128 stands for zero in the data rows.
Each pair is two rows. How far apart are they, by a hidden measure? 0 means very close, and 30 very far. Two or three weighted sums of its numbers give each row a place; it is the straight-line distance between the places.
[ 99 180 124 145 171 158 124 126 151 137 100 112  93 158  88 186]
[174  87 148 100 104 101 168 105  89 163 157 109 150 144 158  78] >> 11
[163 112 146 112  94  96 150 135  81 139 164  94 162  90 183  88]
[133 151 143 121 128 123 125 131  87 137 142 141 140 144  96 106] >> 5
[ 99 185 133 140 144 164  63 160 141 110 102 159 118 181  78 111]
[163  80 120  41 101  87 159 120  64 186 158  66 173  76 153 118] >> 5
[124 105  71 199  55 132 155 136 198  72 111 126  71 144 136 138]
[166  72 126  78  62 107 165 106  80 156 167  78 155  94 203  92] >> 3
[108 184 159 192 189 177 111 129  89 112 122 149  96 157  74  61]
[ 64 166  54 148 185 168  86 106 143 126 142 196 100 171  86 150] >> 14
[ 98 160 160 182 104 128 120 113 192  84 104 184  60 181 158 166]
[236 113 161 116  61  78 138 132  97 184 158  94 174 103 142  79] >> 7
[124 170 186 103 170 114 115 148 119 140  90 154 156 122 147 111]
[152 137 130  81 165  97 115 134 112 143 144 170 175 107 151 255] >> 15
[153 101 135  94 115 109 173 141 101 118 232  93 165  86 171 115]
[170  89 156 120 112 104 239 113  73 159 192  96 173 106 144  98] >> 14
[156 132 127 114 189 123 148 173 106 132 114 125 137 119 139 129]
[171 150 145 133 159 162 128 116 125 115 116 143 132 148 133 108] >> 2
[ 96 119  90 178  65 169  82 156 172  56  99 166  55 154 110 139]
[129 123 165 235 116 177  99 132 193  98 105 153  81 171 125 174] >> 19
[ 76 176  96 168 119 178  91 156 183  92 104 140  52 180  80 133]
[188  94  91 125 146 171 151 178 128  90 114 132 157 145 118 109] >> 8
[ 93 149 135 162 133 161  44 146 180 112  89 170  86 171  82 182]
[168  70 136  96 110  91 132 114  87 173 189 145 199  89 134 104] >> 3
[181  77 150 126 105  89 136 121  76 165 168  55 151  80 182 109]
[113 148   1 128 148 145 138 153 133 133 100 174 143 125 114 161] >> 5
[163 119 139  94 119 116 161  98  98 167 104 132 150 142 103 145]
[135 137 109  72 121  42 157 102  98 160 131  69 171  81 117  86] >> 9
[ 88 185  83 139 139 161 107 101 155 129  76 170  55 177 111 182]
[ 67 123 121 155 131 178  75 145 176  99  83 129  66 146  92 153] >> 17
[172  70 132  65  97  99 134 106  77 157 170  90 175  61 142 161]
[103 164 109 140 150 149 102 105 138 148  74 142 114 155  92 139] >> 14
[171  65 190  52 120  86 148 101  67 143 145  49 155  69 169  99]
[ 87 143  83 160 151 180 127 136 169  67 115 154 101 164  78 144] >> 3
[ 78 190 171 156 115 174  94 105 181  66   0 146  75 170  86 173]
[104 144 106 152 118 159  71 137 185  57 111 158  82 172 121 167] >> 16
[175  17 151 100  80  80 163  76  77 161 185  63 160  75 204  32]
[157 143 136 143 185 142 107 159 129 153 119 154 135 152  95 157] >> 16
[110 136   5 143  87 163  81 121 193  63 156 171  76 155 110 172]
[189  41 172  95 101  71  91 114  79 174 183 102 171  81 200 119] >> 14
[120 168 106 162 135 113 111 189 185  82  23 139  95 163 202 139]
[195  70 159  93 103  57 142 132  87 181 183  80 178  74  41 117] >> 5
[146 183 142  91 125  61 134 121  84 164 159   0 159  72 134 122]
[160  71  66 116 147  93 124 121 161 179 142 128 180 114 103 111] >> 26
[149 154  59 135  95 165 153  94 170 102 117 159  98 157  89 155]
[185  50 172  85 130  88 170  72  86 160 169 126 147  67 192  92] >> 17
[ 88 192 170 139 232 171 106 125 163  75 101 135  91 179  84 150]
[ 78 133  99 186 111 150 118 116 167  88 118 130  56 193  96  87] >> 10
[167  69 154  98  78  67 116 139  81 164 181  52 133  66  81 116]
[124 143 143 149 141 156 102 172 168  93  90 231 109 172 108 150] >> 10
[182 142 156 121 119 122 199 127 117 144 145  86 147  65 161 108]
[106 128 111  91 126 114 161 136  95 132 127 147 168 110 161 134] >> 17
[125 131 110 141 173 126 126 162 138 132 129  91 152 129 151   7]
[157  69 150  75 111  87 159 106  64 165 177 110 174  71 170 131] >> 16
[165  83 138 149 133  84 183  85 110 153 193 100 182 102 199 113]
[ 73 135 103 200  70 151  58  82 201  68 109 158 103 163  78 185] >> 17
[108 128  75 186 107 150  29 106 183  56  80 147  54 158 147 217]
[ 77 186 110 160 143 156  85 146 157  89 103 160  86 174  97 179] >> 18
[159  77 173  88 115  70 159 190  44 205 200 109 232  75 169 118]
[171  85 135  82  93  78 156 106  67 166  96  41 165  57 155 101] >> 23
[116 140 100  84 156 165 121 135 142 145 141 154 119 136 102  88]
[174  68 147 118  99  78 139 127  52 184 119 125 171  91 156  91] >> 3
[226  88 118 113 128  97 184 146  88 207 167  78 188  69 182 126]
[ 78 111 124 143 144 171 148 153 131 132  99 170 109 167  94  62] >> 22
[ 66 187 132 125 128 165 111 162 164 127  76 183  67 171 125 119]
[ 56 116 137  75 143 104 136  98 105 159 120  73 184 117 136 116] >> 12
[149  73 179 105 143 140 133 182 118 130 154 130 142 133 115 108]
[129 124 122 136 125 127 101 128 123 149 191 102 125 117 146  99] >> 4
[163 103 108 105 105  92 151 136 110 182 120 128 151 119  84 133]
[125 193 158 110 163 121 149 176 119 146 139 137 141 114 105 119] >> 8
[166 102 148 115 121  74 169 139 117 162 140  90 166 102 157  99]
[176  68 159  23 101  74 190  82  69 172 154  90 195  87 176 112] >> 5
[176 129 138  84 120  80 228 138 114 151 176  67 116  81 171 102]
[ 66 136  95 173 119 169 113 106 169  73 124 143  68 145 130 155] >> 23
[112 145  74 211  86 172 119 108 144  48  94 159  81 139 156 155]
[128  92  90  94 107 103 131 108 119 157 103  83 151  94 172 118] >> 21
[134 122 102 120 139 126 139 123  80  95 105 125 116 123  56 106]
[ 96 142  96 106  97 136  75 104 186  46 103 185  74 184 122 166] >> 18
[110 173 160 183 170 137 140 122 126 127 103 162 145 132  90 107]
[125 111 111 128 148 138 112 103 131 100 126 157 136 127 131 123] >> 16
[117 162 134 154 198 174 100  17 156 112  83 164  64 181 117 141]
[143  75 154 100 139 123 156 108  95 149 182  84 165  80 224  98] >> 7
[ 85 202 146 148 146 171  74 148 152 192  68 180  71 163 123 165]
[ 77 164  90 142 112 160  73 147 184 122 114 172   0 175 118 140] >> 12
[110 190  96 125 128 193  91 159 192  77  91 154  83 172 134 164]
[168 142 129 114 133  78 186 119  45 187 169  96 157  86 169  75] >> 11
[120 161 127 160 169 138 128 141 117 138 105 136  99 160  94 149]
[196  82 188  95  83  67 150  86  46 172 174  73 163  51 219 131] >> 11
[172  74 144 130 116  82 113 114  91 165 173  96 160  62 182 131]
[133 149 108 129 119 107 156 111 111 140 150 160 167 104 131 121] >> 14
[117  68 147  64 123  51 156 122  68 166 189  67 191  47 152  46]
[140  51 151 102  97  70 173  90  87 142 146 117 164  87 144 120] >> 7
[ 95 175 164 143 133 131 136 149 160 109  90 213 135 137 169 100]
[ 67 133  93 141 116 164  99 142 165  79  81 163  95 188  78 144] >> 15
[123 110 100 137 152 103 141 112 101 158 117 122 154 128 124 149]
[158  69 167  79  81  88 157  86  81  83 193   2 180  79 255  96] >> 12
[192  75 142  70  59  75 159 133  75 133 214  50 174  81 194 117]
[123 114 126 125 144 105 149 188 109 153 136 136 168 126 142 107] >> 10
[102 143 148 128 167 141 108 123 128 164  72 174 107 172  76  95]
[113 144 117 117 141 151 141 130 152 126 108 163 146 148 129 119] >> 7
[106 137 126 185  82 140  95 105 195  63 108 158  56 169 121 177]
[131 135 131 108 126 104 188 125  99 156 150 119 147 131 127 131] >> 16
[165  51 114 125 134  92 114 139  93 169  92 108 158 110 214 108]
[197  80 122 114 123  80 255 108  87 181 131  75 175  63 158 145] >> 29
[ 65 163 159 103 166 185 156 147 109 121  98 160 120 167  95 153]
[136 115 122 120 129  98 162 140  96 192 109 114 165  78 145  98] >> 5
[109 151 149 193  54 163  84 138 212 120 171 144  88 165 130 148]
[146 118 116 158 207 129 152 162 109 104 113 114 130 127 124  78] >> 19
[184  82 105  95  75  88 147 121  83 201 143 105 182  75 186 131]
[ 75 150 175 155 128 181 124 160 179  72  96 146  94 186 106 165] >> 9
[204  75 127  83 130  76 175 114  86 164 174 104 181  65 184  87]
[158 141 129 128 173 138 130 140 147 156 107 210 152 146  98 120] >> 9
[ 75 150 192 135 161 172 107 142 145 131 109 169 102 198 100 134]
[102 161 157 136 173 255  89 151 154 128  97 196  97 161  92 133] >> 21
[ 86 143 142 205 154 163 115 129 172  69  98 141  65 189 106 156]
[137 142 136 108 116 107 136 178 153 138  99 143 141 121 154 144] >> 6
[103 155 126 130 151 136 138  45 135 119  90 176 112 171  92 122]
[203  31 100  82 123  67 161  82  80 178 132  61 176 102 130 108] >> 7
[129 147 139  86 192 125 141 187 105 128 140 147 145 136 147 107]
[170 115 180  76  98  62 168 144  19 137 165  56 177  83 155 115] >> 15
[133 100 110 188 128 185  86 162 147 149  76 175  96 182  15 163]
[101 172 126 173 138 187  89 151 149  98  59 184  88 137  28 162] >> 15
[109 149  93 202  75 122 104 104 223 100 130 152  68 152 142 142]
[174  85 131 105 168  92 174  89  74 176 154  87 179  61 195 122] >> 11
[ 96 146  72 203  70 150  79 115 206  87 110 159  75 158 122 179]
[ 85 148 115 163 138 156 104 215 179  73 130 182  64 153  66 203] >> 4
[151  89  96 121 198 115 130 114 112 139 155  89 165 103 158  88]
[116 121 145  95 181  75 140 104  71 151 187 108 171  96 168 114] >> 7
[182  40 138  87  90  62 140 121  90 160 197  86 178  87 157 108]
[ 67 167 121 163 101 178  98 140 168  90 125 198  86 154  69 255] >> 17
[108 189 116 150 172 137 129 154 126 116 112 142  85 163 118 137]
[ 81 143 129 139 147 169 139 134 160  97 121 171 118 159  13 171] >> 6
[ 88 181 115 167 105 151  99 139 164 101 104 162  62 165 136 129]
[153 119 164 124 116 123 138  72  99 108  64 124 158 129 115 119] >> 11
[ 58 130 122 171  56 132  66 163 191  88 146 145  76 118 185 138]
[ 69 122 120 208  87 145  98 125 202  95 120 145  76 140 106 176] >> 9
[ 80 165  98 158 133 176 106 143 160  82  98 169  82 173 113 164]
[177  91  98 125 116  68 163 119  66 156 151  82 194  57 182 167] >> 8
[ 91  97 111 138  88 170 144 168 167 112 114 116  80 165 112 173]
[154 132 165 113 176 103 142 126 106 159 164 103 166 112 142 115] >> 9
[168  41 119  52 103  67 129 111  52 136 186  54 170  73 165  79]
[133 133 128 125 161 146 117 151 134 122 121 157 116 146  93 141] >> 15
[193  94 120 103 156 110 147  98 104 158 150  87 151 100 158 107]
[135 165 172 121 131 182 130 186 146  90 117 117  99 138 131 155] >> 8
[ 53 156  94 187 121 171 113  84 181  94 106 138  45 156 106 152]
[ 43 168 150 135 139 161  79 102 164 118 133 157 131 142 125 154] >> 11
[ 97 134 139 145 145 171 120 141 158 120  80 163  79 176  98 144]
[ 92 168 133 120 181 172  67 177 139 106  91 165 110 166  96 112] >> 8
[ 68 172  77 204  99 183  77 105 177  96 121 146  80 166  98 149]
[102 134 138 166  96 215  63  92 188  92 135 154  60 158 120  94] >> 9
[121 138 137 133 166 140 107 144 112 146  85 137 118 142  76 142]
[143 135 122 102 206 130 120 120 136 152 109 144 157 132  20 128] >> 4
[170  16 140  65 131  90 182 136 102 191 145 118 161  95 143 106]
[127 179 105 118 126 145 103 131 134 125 109 169 138 161 103 113] >> 13
[130 172 144 126 189 153 110 155 136 145  66 154 133 149 110 100]
[ 85 118 153 129 107 151 112 105 159 128  50 178  83 176 110 174] >> 6
[ 88 177 120 255 169 174 115 130 162 120  80 173  96 160  72 158]
[ 65 139 116 168 137 151  89 105 194 145 117 165  68 167 109 155] >> 19
[118 183 144 131 119 145 121 128 139  52 102 161 104 134  75 167]
[ 91 112  94 164 132 194  98 134 152  92  84 185 108 184 111 136] >> 18
[ 86 135  89 135 143 176  82 140 163  68 101 137  90 195  90 151]
[104 136  63 109 143 140 111 171 120 163  74 128 134 140  90 125] >> 7
[ 64 194 101 149 123 147  66 133 168  65 105 153  70 163 100 185]
[176  61  51  98  87  67 152 105 101 239 160  91 159  78 168 133] >> 14
[ 92 218  81 190  76 128 103 173 180  80 123 127  57 152 127 133]
[ 79 145 136 162  87 132 113 132 190 103 121 164  67 162 112 145] >> 14
[151 103 137 105 120  91 172  99  95 164 144 149 171  38 149  90]
[ 43  85 105 138  68 139 103  91 187 100 100 129  99 169 174 165] >> 25
[126 149 125 211  82 152  86 105 216  91 115 141  69 144 134 138]
[ 56 150 131 151 113 110  81 145 147  57 120 158  96 200  92 142] >> 19
[ 91 103 118 115 134  99 165 114 102 150 152  93 173  87 139 105]
[155 123 127 113 137  95 155  99  75 232 156 107 167  84 144 144] >> 16
[154  78 177  87 114  75 131  81  74 154 185 108 177  47 162 130]
[ 76 184 198 154 176 165 107 142 166 114  65 178  84 168  85 145] >> 16
[154  90 186  94 119  83 160   0  85 120 116  71 181  66 185 104]
[ 69 148 118 128 163 167 108 141 137 113  95 143  93 169  74 150] >> 9
[110 167  83 157 125 184  97 132 176 113  84 184  65 171 104 185]
[124 160 120 130 141 164 121 125 153 116  93 166 120 161 115 128] >> 7
[154  74 145  89 112  93 174  92  68 144 179  84 166  71 149 108]
[150 179 140  87 139 197  81 134 158 132  91 188  88 187  88 163] >> 10
[ 79 160 114 124 176 159 161 114 153 119 125 158  97 169  60 139]
[103 132 123 123 124 135 138 173 151 135  61 161 131 130  54 112] >> 9
[190  93 170  76  99  99 187  50  61 158 178  73 160  59 179 100]
[153  53 164  89 124  95 125 186  72 143 182  84 167  60 149 108] >> 19
[ 49 182 113 149 118 185  73 107 158 145 112 174  77 143  92 136]
[142  93  92  95 125  46 146  99  72 173 174  96 167  70 157 126] >> 2
[147 189 124 101 156 143 105 143 138 135  98 202 137 140  83 155]
[159 154  69  57 129  97 122  99  94 143 131 133 140  92 157 103] >> 10
[128 159 120 125  93 138 129 164 123 133 102 145 141 145  86 154]
[ 52 170 137  43 129 140  62 145 153 130 102 157  84 172  92 164] >> 18
[104 166 125 171 122 200  86 134 185  99 124 159  69 180  77 157]
[159  56 158  99 163  56 112 148  46 205 139 104 173  21 169 137] >> 15
[130 116 138 103 124 134 100 159 110 159 123 143 128 144 139  78]
[ 90 156 134 143  57 191 119 116 177 110 111 157  65 177 100 165] >> 13
[149  42 154  79  72  89 134 104  56 149 180  57 157  52 198 149]
[150 124 142  98 126  86 200 113 106 168 107  96 157  85 179 121] >> 23
[ 98 151  75 172  95 160  94 147 190 153  23 214  77 185 145 147]
[179 148 143 144 133  98 145 114  93 150 170  82 134  90 151 119] >> 18
[169  63 133 103 137  68 183 121  91 165 178  76 172  95 151 104]
[150 115 145 112 167  59 160 117 101 197 200 109 143  83 156 141] >> 13
[162  78 145 113  68  73 153 128  93 160 166  62 185 107 159 111]
[172  95 137  88 123 112 125 125  64 182 180  75 174  79 173 116] >> 15
[ 91 137 109 110 133 158 105 127 174  93  88 156  85 145  97 104]
[107 120 105 202 147 161 102 151 193  68 141 161  91 165 113 144] >> 10
[140 112 127 110 157  85 155 140 122 159 133 171 144 154 152 117]
[107 238  97 125 140 154  62 139 161  98  98 156  86 183  98 125] >> 16
[149 149  93 126 125 105 182 150 101 178  85 104 166 112 177 138]
[106 188 149 106 168 188  85 173 123  90 119 102 128 128 118 143] >> 18
[134 140 136  76 191 105 148  78 121 159 121 124 153 113 127  96]
[ 61 163  89 135 106 155 115 139 129  95  99 168  80 163  97 126] >> 12
[ 89 145 113 146 129 174 116 131 139 138  87 153  56 180  75 132]
[172  70 129 126 102  84 135 115  13 135 165  48 171  67 176  92] >> 18
[ 90 118  93 199 121 178  98 127 189  81 101 149  95 151  96 164]
[116 163 149 135 125 178 144 152  79 157 112 129 139 149 108 126] >> 18
[151 138  89 103 174 125 186 118 134 118 167  99 177 112 147 113]
[189  70 136 117 167  55 163 119  85 128 182  81 155  80 166  59] >> 12
[122 125 148 159  61 120  86  82 213  61 119 151  69 141 130 162]
[172  82 148  92 111  99 179 128 104 131 151  59 163  87 177 165] >> 12
[ 67 159 106 154 150 173 100 146 175  78 116 179  69 170  98 141]
[152 121 134 122 125 129 131 104  97 129 126 111 146  33 147  68] >> 19
[139  94 177  56 120  81 131  95  92 126 153  63 162  83 188 111]
[108 176 134 166 152 171 111 138 174 100 111 199  65 172  84 146] >> 13
[184  93 173  66 121  64 119 115  79 170 144 112 181 106 148  68]
[156  97 147  55  95  66 156 121  76 119 183  62 168  81 198 117] >> 11
[172 110 165 101 108  97 181 124 107 154 111 122 188  92 148 117]
[ 82 128 136  85 149 161 160 111  80 135 148 150 162 126 145  87] >> 10
[159  65 143  64  95  57 107 136  80 130 190  52 178  70 190  67]
[105 150 105 158  78 169 154 128 204  88 100 153  66 152  93 121] >> 20
[ 96 154 124 185 140 198  97 136 177 130  73 176  78 165 108 188]
[116 189 100 163 144 177  77 116 152 103 157 164  74 172 103 146] >> 2
[164  94 154  97  79  25 125 104  70 171 153  54 170  68 156 105]
[102 170 128 141 149 159 113 152 149  85  69 168  95 182 112 194] >> 8
[159  98 146 104  92  73 140 133  76 169 208  76 171  59 144 124]
[ 89 127 139 142 120 131 144 172  73 198 101 127 132 143  49 121] >> 15
[135 128 139  87 156 124 166 125 118 138 103 160 160 129 112  93]
[145 164  76 170  56 146 117  98 183  94 133 140  53 163 163 121] >> 8
[121 156 115 152 148 169  98 157 160  99 118 192  64 153 118 166]
[118 142 121 187 163 132 121 143 179  80 113 165  71 159 121 161] >> 7
[112 130 136 101 147  98 115 129  95 114 143 131 142 125 148 114]
[152 103 114  75 126  76 172  99  78 121 125  82 167  94 172 100] >> 10
[172 133 155  69 149  99 160 119 103 154 144 122 163 119 138 108]
[147  75  73 157 123 124 142  74  94 140 165 104 168  87 157 107] >> 20
[201  87 134  85 120  85 148 127 101 146 159  92 157 110 189 123]
[164 106 151  97  79  81 130 123  62 163 176  83 195  61 155  72] >> 7
[104 146 121 140 153 114 152 149 134 189 104 110 133 146  82 121]
[101 164 134 125 137 163  93 144 155  77  99 139 101 164  48 118] >> 20
[166  44 159  69 104  40 216 112 129 155 164  19 197  61 177 105]
[ 94 149 127 135 146 178 146 151 172 160 123 172  86 178  82 176] >> 14
[ 88 193 114 165  86 197 116 173 198  43 138 135  87 176 115 178]
[180  73 152 133 108  93 157 150 102 149 153 118 168  67 201 114] >> 13
[121 133 133 104 129 156 115 129 127 118 136 131 126 153 131  95]
[180 162 110 113 170 139 108 121 156 131 126 200 108 147 108 140] >> 15
[140  50 155  67 109  75 191  73  67 138 177  87 146  73 192  90]
[211  92 167 142  86  21 145 110 133 149 220  69 167  62 165  99] >> 14
[185  46 121  89 119 142 141 111 105 154 184 108 234 101 152  81]
[196 109 174  85  96  63 188  94  81 154 110  89 174  71 165  88] >> 20
[168  84 125 146  98 105 161 127  82 168 187  67 182  84 178 122]
[132 160 130 139 132 186 102 123 174  98  98 167  85 175  64 186] >> 3
[106 153 107 150 172 172 103 131 156  85 104 188  85 172 100 130]
[ 91 196 148 118 154 165 144 142 161 147 139 206 115 144 102 126] >> 17
[156 113 190 106 110 124 137 141 111 125 151 129 144 139 119  74]
[138  92 112  91 111  92 149 103 102 177  97  87 147  75 164 104] >> 7
[139 123 176  95 171 140 137 114 105 150 136 101 166 123 143 111]
[ 64 174 138 186  91 156 102 103 205  84  80 144 126 191  69 159] >> 10
[156 136 133  72 110  87 144 100  90 138 156  99 179 101 148 101]
[183  76 173  93 115  63 128 135  93 108 207  82 195  71 157 106] >> 13
[ 76 135  89 199  76 178 136 136 168  69 107 114  79 148 165 171]
[190  73 148 101 167  99 207 112 103 154 136 110 147  92 151  87] >> 11
[ 54 135 134 176 242 169 102 139 140 141 126 169  98 169 136  46]
[ 36 201 150 172  96 166  89 135 152  93  96 154 117 166  81 223] >> 21
[103 144 154 151  90 144  64 142 192 156  86 150  90 171 153 125]
[173  91 151 112  89  89 162 105  21 203 228  49 159  55 211  65] >> 22
[152 117 105 104 123 100 101  96 102 187 159 100 157  98 139  78]
[ 79 155 134 150 147 170  84 151 166 108 106 168  87 180 111 133] >> 2
[ 59 195  94 150 106 158 117 137 170 103  86 166  63 139 132 152]
[105 152 135 201 143 163  93 128 130 106 114 137  94 148 117  94] >> 6
[103 154 138 129 152 156 145 115 153  67 135 147 107 178 101 168]
[176  30  95  94 140  80 158 134  99 168 159  59 191  67 148  98] >> 13
[110 182 162 143 142 144 161 207 116 119 119 143 114 130 112 125]
[152 132 128  89 163 138 131 130 128 142 144 148 130 132 106 134] >> 11
[146 173 130 190 143 104 101 152 141 130 134 137 140 154 133 120]
[206  93 148  71  59  92 143 101 109 137 160  59 174  30 170 118] >> 20
[198 134 115 116 136  79 117 118  98 172 138 103 176   5 138 101]
[165  66 153  85  95  84 177 132  71 152 212  50 169  71 168  99] >> 18
[189 125 116 119 171  94 153  84 100 145 193 100 205  85 135  84]
[184  88 139 126  57  90 161 116 110 126 172  91 176  99 167 135] >> 4
[ 81 123 162 134 165 190  88 127 148 139 161 139 102 169 173  64]
[161  53 137  48  93  54 182 127 120 132 181  23 153  72 182 178] >> 16
[116 169 113 169 104 155  84 109 191  81 114 189  63 129 114 173]
[171 105 136 134  99  92 179 110  80 134 152  74 190 102 162 122] >> 17
[ 72 184 123 154 135 160  83 130 154 147 128 166  82 180  96 141]
[214 107  75  91  93  78 155 160  76 157 176  89 151  76 147 143] >> 19
[ 71 156  55 172  67 185 118 157 192   0 122 120  69 157 110 160]
[128 244 108 128 167 154 115 119 134 120 116 158 120 153 106  79] >> 22
[ 79 156 123 136 127 189 119 147 168  76 105 181  99 179  89 156]
[186  84 118 114  91 122 127 130  71 167 169  56 170  72 146  81] >> 8
[167 138 138 116 154  95 184 120  93 136 194 124 172  94 168 111]
[100 121 132 187 136 166  74 150 157  76 161 170 108 183  97 173] >> 18
[164  65 167  55 125  54 157 138  80 161 184 139 184  80 145 110]
[150  35 139  87 107  77 140 124  83 154 164  66 174  78 128 117] >> 11
[158  47 107  91 100  44 151 101  69 149 171  85 169  76 149 120]
[158 105 130 157 156 172 113 111 134  96 109 168  98 154  92 148] >> 11
[158  82 143 106 116  78 143 133  73  83 178  39 177  59 160 124]
[106 177 137 142 131 140 108 133 146 119 112 173 121 165  91 141] >> 21
[164 122 125  61 125  38 150 202 102 137 213  95 147 138 146 101]
[ 70 185 132 184  83 176  84 128 181 133  80 113  62 178 104 140] >> 11
[149  88 138  68 114  86 114 105 105 207 202 105 178  66 191  91]
[ 61 175 137 154  78 168  45 138 222 140 105 172  73 175  97 151] >> 8
[ 80 187 138 163 145 181 146  95 155 104  32 181 100 173  73 135]
[157 102 141 120 134  74 175 121  67 167 144  90 165  42 167 155] >> 15
[153  96 140 102 132  78 189 115 101 115 167  97 196 109 161  93]
[ 77 189 116 177 169 155  87  86 186  92  62 179  86 171 121 180] >> 9
[102 115 190 139 172 143  96 139 134 139 111 154 141 163 109 119]
[170  65 124  81 125  75 168 125  88 173 142 105 171  53 170  99] >> 14
[255  27 164 100  89  64 148 131  58 155 222  66 172  73 164  98]
[119 172 128 112 140 178 117 148 152  90  32 157 102 185  70 122] >> 19
[116 143 139 123 176 143  84 155 134 125  88 150 117 155  92 141]
[111 103 104 255  47 156 114 122 182  63  15 112  75 177 117 159] >> 15
[109 148 214 155 140 151 106 130 135 123 103 151 129 162 130 175]
[102 148 129 171 164 165 105 125 138 134  69  70 104 162  45 152] >> 15
[108 207 175 133 159 147  77 149 232  91 109 159  78 190 129 144]
[238 121 139 130  89  83 159 106  89 153 170  95 164 110 174 118] >> 19
[142 115 135 129 164 111 132 133 106 131 116 120 141 129  87 108]
[ 98 174 156 123 204 153 129 151 157 110  93 134 122 147  99 140] >> 6
[123 127 137 134  79 143 139 128 134 131 115 128  98 148  91  96]
[171 129 133 177 135 102 186 127 113 146 129 130 144 136 157 130] >> 14
[121 133  93  79 120 113  87 162  97 138 151  91 149  89 152  93]
[154 110 138   0  72  74 141 107  94 175 104   0 181  71 157  85] >> 20
[176  63 173  84  80  67 117 118  89 119 163  46 164  81 163 107]
[187 103 131 137 133 129 165 128 103 151 143 124 145 123 131  88] >> 15
[159 229 126 146 160 147  66 169 133 156  58 134 117 157 124 179]
[109 176 139 130 130 163 100 149 154 104 121 156  80 177 119  94] >> 14
[156  86 141 114 126  82 171 114  86 159 181  90 157  82 129  89]
[134 123  93 215  71 126  72 107 202  73  58 130  83 172  76 132] >> 11
[ 90 127  76 163 110 137 103 134 198  82  93 182  33 154 128 135]
[244  71 117 114 109  90 156 114 104  99 175  69 196  77 231 105] >> 11
[161  85 150 123  89 134 160  96  69 181 156  72 166  47 168 105]
[134 133 128 110 140 125 133 159 105 150 156 111 144 149 138  83] >> 21
[196 114 126  95  94  80 156 108  94 151 177  89 173  57 155  96]
[ 72 193  79 167 116 173  93 164 156 135 130 161  88 167 108 150] >> 9
[100 114 121 168  53 199  98 112 196  54 162 154  62 145 138 135]
[150 151 115 145 125 125 161 125 123 140  50 148 139 169 128  93] >> 27
[150 129 104 114 127 128  95 149 117 114 113 112 159 125 105 100]
[129 121 118 129 136 110 150 144 102 145 112 124 149 125 109 103] >> 9
[ 88 135 220 147 100 159  82 148 187 120 128 168  87 162 119 129]
[ 55 195 134 158 156 156  83 143 159  88  68 185  53 166 127 135] >> 15
[119 149 117 113 163 129 132 145 109 113 213 152 153 129 163 126]
[163 110 127  98 128  69 150  82 109 181 118 115 159 101 141  99] >> 12
[173  61 169 119  98  46 154 129  70  95 179  85 187  60 183 110]
[122 128 125 159 138 124 140 130 101 131  98 134 116 153 100 137] >> 13
[130 168 125 193  92 162  81 110 179  55   0 165 107 139 133 131]
[135 116 157 108 113 102 139  96  83 154 153 120 176 117 155 103] >> 20
[ 97 160 132 141 106 159  97 140 165  92 119 171  81 182  77 166]
[149 137 138  96 175  90 160 116 115 162 130 105 124 116 171  82] >> 6
[141 119 125 110 152 131 127 128  91 153 118 141 162 128 114  97]
[158  99 140 138 128 106 161 129 123  69 162 107 166 116 133  75] >> 5
[ 62 119  98 112  81 175  94 128 158 244 122 181 110 179 119 139]
[110 120  96 191  78 133  82 115 192  85  95 156  85 159 148 162] >> 24
[100 120  95 173 124 138  94 140 163 103  66 159  74 155 105 177]
[198 112 143 135 158 171 178 151 130 149 141 141 150 143 123 133] >> 18
[114 147 244 144 151 144 116 134 128 133 141 136 158 143 125 150]
[121 198  96 114 155 115 144  86 124 128 156 121 163  94 106 111] >> 16
[145 110 202  94 125  79 137 119 100 157 174 104 166  79 202 188]
[ 95 164 125 138 182 159   0 141 149  91  93 164  91 166 116 188] >> 19
[108 130 132 131 129 171  91 128 189 125 104 149  83 160  67 162]
[126 145 119 119 149 110 116 120  60  93 146 139 159 133  99 121] >> 14
[146 130 162 122 147 109 171  38  86 155 165 120 190  89 151 116]
[ 69 115 179 218 103 155  71 130 141  67 129 129  83 161 125 167] >> 18
